(in the rows, 128 means zero)
Each path below is one point turned by a fixed rotation once a step. After each direction that follows a path, write how fast that rotation turns it, in deg/step (0 if it stays still).
Each turn is a multiple of 5 degrees from 10 to 175, or 0.
Each row of a path follows its step; steps can be skipped.
Path 1:
step 0: [128 127 132 135 123 135 138 131 132 128 123 127 120 124 128 123 125 135
 124 129 124 140 140 118 139 138 129 132 123 124 121 127 127 134 136 123
 128 127 129]
step 1: [129 117 130 133 130 126 122 131 119 133 135 132 125 131 128 132 117 132
 135 130 132 132 128 123 129 130 127 125 139 139 131 118 126 129 134 131
 118 141 127]
step 2: [128 128 126 123 127 121 136 129 128 133 120 137 129 129 132 135 130 139
 130 124 124 115 129 128 135 131 122 114 126 131 130 128 132 136 123 143
 132 126 130]
step 3: [134 140 133 128 130 123 134 131 120 121 123 132 129 122 128 131 123 126
 119 119 125 123 137 131 127 130 131 136 133 122 126 131 115 135 132 122
 132 136 122]
step 6: [130 133 119 141 117 130 134 133 127 119 129 134 134 111 129 122 131 124
 130 126 138 129 124 126 133 137 131 125 133 124 126 128 128 131 127 134
 129 133 127]
step 7: [123 121 145 129 124 124 137 125 128 122 130 124 127 129 140 121 125 138
 130 123 127 130 133 128 125 131 138 131 128 126 131 121 128 127 135 136
 119 126 123]
step 9: [131 129 130 131 137 125 128 134 120 126 127 128 122 118 118 126 124 136
 120 118 136 121 120 133 132 127 128 127 124 133 116 126 129 132 125 136
 137 122 129]
step 10: [124 136 136 118 130 121 130 134 124 121 120 132 138 126 128 124 129 129
 134 132 139 132 137 116 118 125 126 132 122 128 122 126 124 130 121 127
 123 132 124]
step 11: [125 128 122 135 127 120 118 119 136 130 128 123 126 129 133 128 127 133
 130 132 126 126 130 127 126 133 134 118 129 126 111 140 127 131 132 124
 120 130 118]
step 12: [120 119 121 129 131 126 133 133 133 126 141 125 125 119 129 124 124 130
 123 135 126 132 123 130 134 125 122 129 130 122 127 124 112 138 120 136
 131 127 126]
Directions:
[131 130 130 126 129 128 126 126 128 127 125 128 126 129 124 130 128 126
 127 127 129 124 128 128 128 126 129 128 125 128 128 127 126 129 127 129
 128 128 125]
60
Path 2:
step 0: [128 126 123 133 136 126 129 117 127 132 131 126 126 133 124 129 124 126
 129 140 127 126 127 118 125 133 123 128 129 125 118 135 127 139 132 140
 128 132 122]
step 1: [120 131 127 124 127 124 125 134 126 134 117 127 125 131 127 126 124 130
 129 127 134 134 132 140 136 125 130 131 117 132 123 128 126 118 142 130
 133 131 127]
step 2: [129 131 136 124 132 127 126 122 133 126 134 134 126 126 134 123 129 117
 126 138 122 130 128 125 130 120 126 113 124 126 137 139 129 128 124 135
 127 127 130]
step 3: [129 134 108 130 134 132 124 123 131 128 116 128 125 130 121 122 126 127
 119 125 130 124 126 126 126 127 123 128 131 127 122 127 121 126 133 129
 126 135 125]
step 5: [128 133 131 129 132 137 120 120 127 124 133 131 125 117 126 123 126 122
 121 123 128 128 118 141 124 127 124 129 126 125 128 139 130 125 131 132
 119 122 125]
step 8: [129 123 131 131 126 133 128 128 126 121 133 119 129 128 126 123 131 123
 121 138 126 119 125 123 124 131 126 125 117 124 125 134 121 129 126 133
 124 119 115]
step 9: [122 124 125 130 131 132 115 131 126 135 118 126 121 131 136 130 120 122
 127 125 121 126 127 130 122 126 132 140 127 132 130 121 130 124 134 129
 133 139 126]
step 10: [126 130 134 123 130 128 128 119 124 134 136 132 126 132 131 117 129 129
 132 138 136 132 140 127 118 127 129 125 124 123 134 133 124 128 126 120
 134 120 128]
step 11: [128 129 123 131 130 129 122 127 128 120 118 122 119 123 131 127 124 127
 115 121 131 130 122 123 130 134 131 124 121 137 126 137 124 127 123 123
 128 128 117]
step 12: [127 127 134 128 127 135 123 127 130 130 133 127 131 135 137 129 122 134
 128 130 118 127 137 123 124 131 123 121 134 127 131 122 124 127 142 130
 141 134 126]
Directions:
[128 128 126 129 128 129 126 128 127 132 128 130 127 130 128 130 127 127
 128 128 128 126 128 129 126 129 126 127 132 126 126 124 126 131 127 130
 130 131 128]
120
[128 127 127 125 126 127 127 128 129 132 129 130 124 129 128 127 129 126
 128 125 127 131 130 127 127 127 129 127 127 126 128 129 129 125 125 128
 125 128 129]
90
[130 129 126 126 125 128 129 124 128 127 129 129 127 128 127 126 130 130
 127 129 126 126 129 130 128 127 127 131 127 130 123 130 126 129 126 127
 127 129 127]
140
[126 126 128 129 128 125 128 127 127 130 125 128 127 129 129 124 130 129
 132 128 131 127 127 127 130 129 127 129 130 126 126 130 129 129 129 125
 130 126 130]
115
